In the data rows, the value 128 means zero.
Here is a table of points, one per row:
[180 163 165 190 156 123 156 151 129 115 107 113  85 130 107 120  86 188 144 191 138 160 158 138 142 167  88 152 122
  79 112 166 123 170 121 167 121 122 187 165 127 170 166 139 166 148 140 140 131 112 187 100 129 153 172 144 182 175
 136 188 105 132 186  72]
[124 174  94 172 125 182  88 111 152 159 138 126 157 200 110 190  81  52 192 151 175 120 120 140 148  92  80 150 123
 105 114 188  98  83 166 179 120 156 139 145 125  99 122  93 111 112  92 116 112 127 121  89 152  97 104 111 117 108
 112 103 110 111 111 106]
[160 108 161 132  98 181 205 140 145 181 156 112 121  97 178 193 109 169 153 142 106  90 108  86 170 146 105 116 101
 142 182 152 204 138 157 144 130 162  88 132 100 121  95 119 103 114 110 127 119 129  80 121 109 108 180 165 152  94
 138 153 127 186 173 158]
[132  74 125 103 108 154 103 102  90 101 134 108  74 169 191 149 143 106 155 201 141 212 105 102 134 134 105  84  92
  98 107  92 122 122 116  87  98  84  95 151 120 150 185 178 128  86 142 145 177 158 113 138  80  99 119 117 106 123
  67 126  90  71  73 107]
[ 95 100 120 136  68 107 113  99  88 100 100 102  88  87 102 124 110 126  97 115 110 100 113 109 104 114 125 177 185
 103 139 165 187 133 140 195 128 118 110 103 120  93  76 167 173 200 196  87 131 183 102 156 115 142 104 102 126  91
  84 141 104  67  78  99]
[112  63 113 107 129 132  97 110 123  93 142 111  62 156 153 129 105 177 181  74 176 175 157 208 125  95 137 101 132
 138 176 129 128 164 129 153 194 199 155 126 133  99 111 167  96 192 121 132 153 181 145 139 127  83 126 125  96 143
 158 148 172 177 119 138]
[120 117 107 111  92 104 100 103 101 118 113 102 102 130 120 120 116  96 100 115 103 119 112  97 111 113 153  96 196
  85 148 133 159 135 211 143 122 148 209 145 113 137 165 120 209  97 122 161  80  87 119 177  94  89 154 148 107 180
 182  93 154 179 106 152]
[133 148  76 173 167  67 161 139 157  98 179 157 128 105 164 196 130 105  90 190  58 146 155 160 100 101 143 146 128
  78 142 107 123 193 132 100 162 194 142  79 134  88 117  90 116 120  97 113 122 115 117  70 137 114 107 118 114 115
 115  99 106 103 115 122]
[ 89 180 125 199 188 160 147 120  90  90 154 103 152  85  99 112 106  98 110 101 124 126  87 118 116 132 169 125 123
 175 175 133 148 158 142 169 117  85  57 131 136 142 171 130 138 129 111 150 146 167 147  78 125 106 181 128  71 167
 154 171 150 112 107 178]
[150  82 163 193 139  95 116 128 166 158  87  74 184  91  89  69 193 124 155 176 147 132 132 138 141 126  97 102 135
 144 140 176 146  96  66 112 188 145 173  80 125  98 116 110 113  97 110 146 100 113 100  90  67 109 119 110 107 111
 118 116 142 103  98 138]
[169 126 105  97 138 128 123 117 102  87 102  74 114 113 112 122  92  74 126 135 124 109 117  88 119 141 113 119  94
 107 126 100 107 108 121 105 120 117 119  76 134 103  88 100  93 183 138 140 110 118 227 199 116 125 104 115  92 117
  85 133 162 172 177 175]
[146 143 100 166 153 121  84 178 129 149 105 184 151 157 130 118 190 128 132  95  91 165 160 180 165  82 141  97 101
 124 147 117 171 107 129 158 168 155  59 185  95 161  81  62 164 156 142 143 175  91 188 185  79 137 131 124 134 114
 125 129  87 102 111 115]
[157 117 201 180 117 177 169  69 104 136 184 229  97 125 120  93 101 114 145 119  97 129 115 117 129 106 114  95 108
 133 115 112  93  96 101 103  95 127 121 107 198 137  83 104 150 163 191 176  95  96  96 130 158 129 107 108 106 154
 167 107 147 103 150 150]
[120 101 122 113 112 107 105 131 125 122  96 132 121 120 103 105 105 116 110 103  93  92 137 130 146  89 102  89 122
 101  99  96 115 107 125 129 130 115 105  89 196 103 165 147 149  80  50 189 133 217 100 136 155 199 138 129 133 133
 133 168  34 170 153 137]
[162 155 195  86  80 104 145 122 141  62 159 158 164 116 138 104 107 181 145  86 193 156 136 152 167 104 134 166 115
 113 152 140 144 198 166 103 151  38 115 110 119 105 109  82 127  92 101 125  94 103 102 117 120  84  95 105 117 112
  91 106 102 126 104 105]
[139 192 140  71 198 104 142 117 140 158 140  95 145 112 148 129 139 105 160 171 170  94 147 133 171 114 151 127 186
 147 169  90  86 150  85 127 153 171 132 176 161 144  81 175 213 138 147 115 183 130  80 151  99 109 119 108 123 120
 129 118  97 119 125 119]
[113 124  78 156  84 189  97 167 169 105 132 120 162 127 125  89 135 168 125 195 144 112 141 115 123 151 202 163  76
 144 121 152  93 108 149 107 123 112 188 129  99 122  88 111 113 138 129 118 128 127  82 140 164 142 161 168 175 190
 121 176  89 128  83 210]
[126 152 161 112 163 124 117 184  37 215 129 130 126 134 110 129 140 161 126 142 149 114 183 145 100 142 154 124 103
 158 152  93 137  77 226 112 101 109 142  90 132  91 110 137  87 128  96 111 113 104 110  90  87 102 115 101 114 116
 118  97 102 114 131  89]
[160 165 194  61 142 186 128 124 130 114 204 111  88 120  97 104 125  91 106 107 107 143 125 117  59 104 123 117 173
 128  83 187 178 110 110 127 161 136 103 119  80 129 119  95 105  98 102  74 150 120 122 104 142 186 120 142 153 159
 165 136 108 127 127 169]
[104 104 105  96  96 123 127 154 119 111 110 123 130 142  88 104 135 123 110 129  87 121 121 118 123  98  93 137 142
 106 123 120 122 107 116 103 120  97 121 157 162 121  74 134 121 105 204 153 205 147 167  60 175  84 180  82 136 110
 114  94 157 196 154 146]
[144 106 180 119 138 122 113 154 168 140  93 126 154  89 144 135  87 107 117  97 116  98  78  97  84 115 169 101  65
 184  50 125 116 181 178 192 171 138 179 149 160 168 134 121 123 114 186 104 176 102 148 106 125 132 118 118  90 110
 102 107 114 116 110  98]
[133  76 140  88 154 124 206 158 164 132 166 111 143 144 116 118 120  96 110 101 117 125 101 141  96  44 127 180 102
 178 166 141 104  98 147 122 102 132 123 114 152 173 173 194 191 152  95 123  80 108 182 122 116 145 169 172 198 155
 100 155 159 103 103 124]
[122 149 108  76  86  96 104  66  88 119  95 138 120 165 137 155 183 151 130 168  88 140 143 127 113 111 138  97 139
 195 147 151 139 133 104 187 128 128 135 116 118 126 114 119 110 112  98 112 113  83 107 103 165 123 107 190  88 186
  62 190 168 152 163  93]
[133 169 170 174 126  76 153 133 148 167 176 178 142 134  98 105 115 143 115 132 119 114  85  91 106 102 133 103 120
 103 100 103  98 107 109 109  96 116 114 168 120  43 172 117  96 150 124 116 201 152 118 202  97 119 138 133 154 129
 107 158 200 192  83 114]
[ 81 146 111 113  87 125 131 112 116 103 131  97 154 106 172 150 176 156 214  99 171 180 140  94  68 180 131  86 120
  95  95 106 126 119  92 120  96 125 116 126 184 116 138 111 157 205  98 158 132 113 168  84 145 158 145 156 163  83
 174 112 102 171 110 105]
[ 89 114 119 106 145 129  96 129 125 126  81 110  88  70 119 131 122 113  95 122 111 125 119 141 136 115 119 133 112
 119 123 122 122 105 113 128 120 103 100 182 175 106 207 115 106 186 154 156 120  58  78 109 153  82  49 133 192 106
 147 117 119 159 171 193]
[156 165 116 128 161 153 104 176 138 153  76 143 116 129 187 145 114 101 165  90 112 149 167 110 169  99 114 166 179
 162 116  77 158 161 116  97 104  90 156 143 114  86 100 118 110 105 119 117  81 127 116  82 124 201 122 124 139 144
 132 172 213 115  89 148]
[147 156 122 126 123 120  81 145 153 169 157 185 150 161  95 112 107 145 114 109 129  92  70  72  85 136 104 166 154
 107 171  60 141 143  97 138 188 167 120 135  69 176 166 166  96 195 143 180  81 118 120 112 149 131 129 122  99 124
 101 104  79 111 109 116]
[167 111 103 114  97 104 130 129 111 111 118  80 133 117 104 126 149 123  99 120 116  96 135 105 111 115  93 132  95
 109  98 123 114 133 129 112 125 104  98 184 143 151  90 160  86 132  90 181 156 152 109 179 178 105  93 114 124 170
 223 116 179  72 133  89]
[129 117 115 130 113  88 100  87 125 123 107 113 119 131 114 102  96  99  86  69 118 135 132 105 125 105 135  76 105
 102 123  83  80 116  87 102 109 113 114 124  71 119  97 134 113  91 111  34  86 109 125 102 149  74 198 179 167  74
 172 155  90  76 184 137]
[170 195 133 117  97 190 115 123 160 135 106 134 124  99  81 181 165 164 112 117 121 135 137 161 145 174 186 133  73
 129 153 113 133 105 107 123 155 195 124 121 165 121 183 158 175  52 175 119  80 184 187 150 135 109 102 109 129 102
 125 121 147 111 114  99]
[100  72 145 128 200 189 111 152 174  69 143 145 127 150  85 156 212 136 158 125 120 108  70 117 150 189 141 127 198
 130 130 122 110 131 182  99 137  93 160 108 121  84  98 112 109 121 133 121 116 119 106 128 116 150 141 157 154 138
 137 158 126 101 192  77]
[115 112 125 138 135 170 196 164 142  79 161  89 109 191 136 120 143 180  33 144 161 123 161 107 181 145 140 128 128
 151  93 129 112 109  75 199  67 155 151 117  98  99 119  96 125 117  97 136 109  99 120 107 126 121 103  89  91  87
 120  92 114 117 105 112]
[131 116 112 105  98  74 103  84  93 130 114 142 119 182 150 157 118 186 121 157 177 117 117  99 150 139 125 198 142
 194 139 160 158 139 144 102 132 132 149 113 180 121 160  93 139 109 135 153 209 149 185 127 115 179 150 176 154 108
 180 111 122  55 181 199]
[102  97 112 126 116  94 129 124 103 120  94 121 109 124 151 167 112 199 194 180 166  97  64 194 109 125 128 120 121
  89  97  94  99  96 108 119 130 103  68 115  78 147 120 120 145  79 106  65  93  74 116 132 159 190 139  82  93 127
 171 121 168 148 131 159]
[139  94 139 129 141 112 120 126 175 186 146 119 135 133 149  89 146 159 133 167  74 138 147 117 183 181 143 140 196
 150 118 168 101 116 150  90 105  96 111 145 146 204 159 104 116 181 100  72  92 196 198 132 146  94  96 108  85 110
 125 116 109 133  94 119]
[102 123 153 190 109 162 118 117 117 148 161 132 182 159 172  97 170  84  78 170 175 139 202 154 133 120 116 105 163
 127 152 101 131 205 164 152 161 136 105 121 142 158 158 182  95 122 171 111 117 118 125 168 174 195 126 118 146  96
 128 138 169 173 181 140]
[169 151  89 169 122 118 173 156 136  76 106 141 164 150 107 108 101 109 185  83  99 123 172 130 171 175 149 158 162
 177  65 163 148  92 136  66 131 159 128 103  94 156 194 207 145 130 126 110 188  78  87 159 132 109 114 120  93 105
 109 112 119 135 132 119]
[100  93 113  93 122  68 107  81  86 125 128 138  96 104 128  89 125  75 133 117 139 141 115 151 185 220 120 176  98
 165 127 153 132 157 131 135  97 203 109 142 110 108 106 108  78  90 132 116  97 107 118 115 121 161 178 124 189 188
 126 113 105 162  83  93]
[ 70 133  89 143 159 181 129 148 129 182 118 181 132  73 150  92  94 135 107 100 134 105  88 112  69 118  99 141 133
 127 151 198 134 184  96 109 110 122 168 123 133 124 117 169 138  72  89 133 136  87 183 194 127 109  93 117 109 107
 109 111 102 117 133  94]
[115 158 147 123 152  95 114 136 172 192 152 153 153 151 155 208 149 121  64  85 184 137 149 197 134 196  95  94  95
  84  76 134 132 103 116 104  92  87 118 100 122 141  90 162 179 155 174 142 133 160 125 136 132 132 131 155 110 197
 100 126 155 137 127 189]
[ 98 127 133 110 143 111 231 137 129 142  86 165 163 103 146 169 161  93 172 102 110 186 162 153 108 134 154 149 160
 105 169 104 118  94 105 199 142  99 173 119 103 180 141 109  73 107 142 127 141 188 106 192 131 114 123 124 140 126
 123  95 109 102 135 133]
[102 137  79 103 127 135 115 100 116 105 120  99 123 122 124  94  90 124 108 113 115  87 125 140 101 115 120 111  87
 115 126 126 114 116 115  81 105 119 128 141  98 184 146  69 124 150 164 156 111 197  74  96  61 171 107 135 135 101
 118 102 192 151 163  68]
There is one direction along which these points spread out most. Take the direction at right angles to it along which they spread out most. Then take the direction at right angles to both along which they spread out most. Go by this last direction. How far along it is each point below, from 0 to 99? 50 is the average, and the first point above lies past it. One standard deviation of the points above along it is 16.
[160 165 194  61 142 186 128 124 130 114 204 111  88 120  97 104 125  91 106 107 107 143 125 117  59 104 123 117 173
 128  83 187 178 110 110 127 161 136 103 119  80 129 119  95 105  98 102  74 150 120 122 104 142 186 120 142 153 159
 165 136 108 127 127 169] 83
[169 126 105  97 138 128 123 117 102  87 102  74 114 113 112 122  92  74 126 135 124 109 117  88 119 141 113 119  94
 107 126 100 107 108 121 105 120 117 119  76 134 103  88 100  93 183 138 140 110 118 227 199 116 125 104 115  92 117
  85 133 162 172 177 175] 46
[ 70 133  89 143 159 181 129 148 129 182 118 181 132  73 150  92  94 135 107 100 134 105  88 112  69 118  99 141 133
 127 151 198 134 184  96 109 110 122 168 123 133 124 117 169 138  72  89 133 136  87 183 194 127 109  93 117 109 107
 109 111 102 117 133  94] 73
[133 169 170 174 126  76 153 133 148 167 176 178 142 134  98 105 115 143 115 132 119 114  85  91 106 102 133 103 120
 103 100 103  98 107 109 109  96 116 114 168 120  43 172 117  96 150 124 116 201 152 118 202  97 119 138 133 154 129
 107 158 200 192  83 114] 61
[104 104 105  96  96 123 127 154 119 111 110 123 130 142  88 104 135 123 110 129  87 121 121 118 123  98  93 137 142
 106 123 120 122 107 116 103 120  97 121 157 162 121  74 134 121 105 204 153 205 147 167  60 175  84 180  82 136 110
 114  94 157 196 154 146] 45
[132  74 125 103 108 154 103 102  90 101 134 108  74 169 191 149 143 106 155 201 141 212 105 102 134 134 105  84  92
  98 107  92 122 122 116  87  98  84  95 151 120 150 185 178 128  86 142 145 177 158 113 138  80  99 119 117 106 123
  67 126  90  71  73 107] 10
[ 81 146 111 113  87 125 131 112 116 103 131  97 154 106 172 150 176 156 214  99 171 180 140  94  68 180 131  86 120
  95  95 106 126 119  92 120  96 125 116 126 184 116 138 111 157 205  98 158 132 113 168  84 145 158 145 156 163  83
 174 112 102 171 110 105] 21
[115 112 125 138 135 170 196 164 142  79 161  89 109 191 136 120 143 180  33 144 161 123 161 107 181 145 140 128 128
 151  93 129 112 109  75 199  67 155 151 117  98  99 119  96 125 117  97 136 109  99 120 107 126 121 103  89  91  87
 120  92 114 117 105 112] 45
[ 98 127 133 110 143 111 231 137 129 142  86 165 163 103 146 169 161  93 172 102 110 186 162 153 108 134 154 149 160
 105 169 104 118  94 105 199 142  99 173 119 103 180 141 109  73 107 142 127 141 188 106 192 131 114 123 124 140 126
 123  95 109 102 135 133] 36
[139 192 140  71 198 104 142 117 140 158 140  95 145 112 148 129 139 105 160 171 170  94 147 133 171 114 151 127 186
 147 169  90  86 150  85 127 153 171 132 176 161 144  81 175 213 138 147 115 183 130  80 151  99 109 119 108 123 120
 129 118  97 119 125 119] 35
[113 124  78 156  84 189  97 167 169 105 132 120 162 127 125  89 135 168 125 195 144 112 141 115 123 151 202 163  76
 144 121 152  93 108 149 107 123 112 188 129  99 122  88 111 113 138 129 118 128 127  82 140 164 142 161 168 175 190
 121 176  89 128  83 210] 66
[169 151  89 169 122 118 173 156 136  76 106 141 164 150 107 108 101 109 185  83  99 123 172 130 171 175 149 158 162
 177  65 163 148  92 136  66 131 159 128 103  94 156 194 207 145 130 126 110 188  78  87 159 132 109 114 120  93 105
 109 112 119 135 132 119] 51
[146 143 100 166 153 121  84 178 129 149 105 184 151 157 130 118 190 128 132  95  91 165 160 180 165  82 141  97 101
 124 147 117 171 107 129 158 168 155  59 185  95 161  81  62 164 156 142 143 175  91 188 185  79 137 131 124 134 114
 125 129  87 102 111 115] 34
[162 155 195  86  80 104 145 122 141  62 159 158 164 116 138 104 107 181 145  86 193 156 136 152 167 104 134 166 115
 113 152 140 144 198 166 103 151  38 115 110 119 105 109  82 127  92 101 125  94 103 102 117 120  84  95 105 117 112
  91 106 102 126 104 105] 45
[133 148  76 173 167  67 161 139 157  98 179 157 128 105 164 196 130 105  90 190  58 146 155 160 100 101 143 146 128
  78 142 107 123 193 132 100 162 194 142  79 134  88 117  90 116 120  97 113 122 115 117  70 137 114 107 118 114 115
 115  99 106 103 115 122] 46
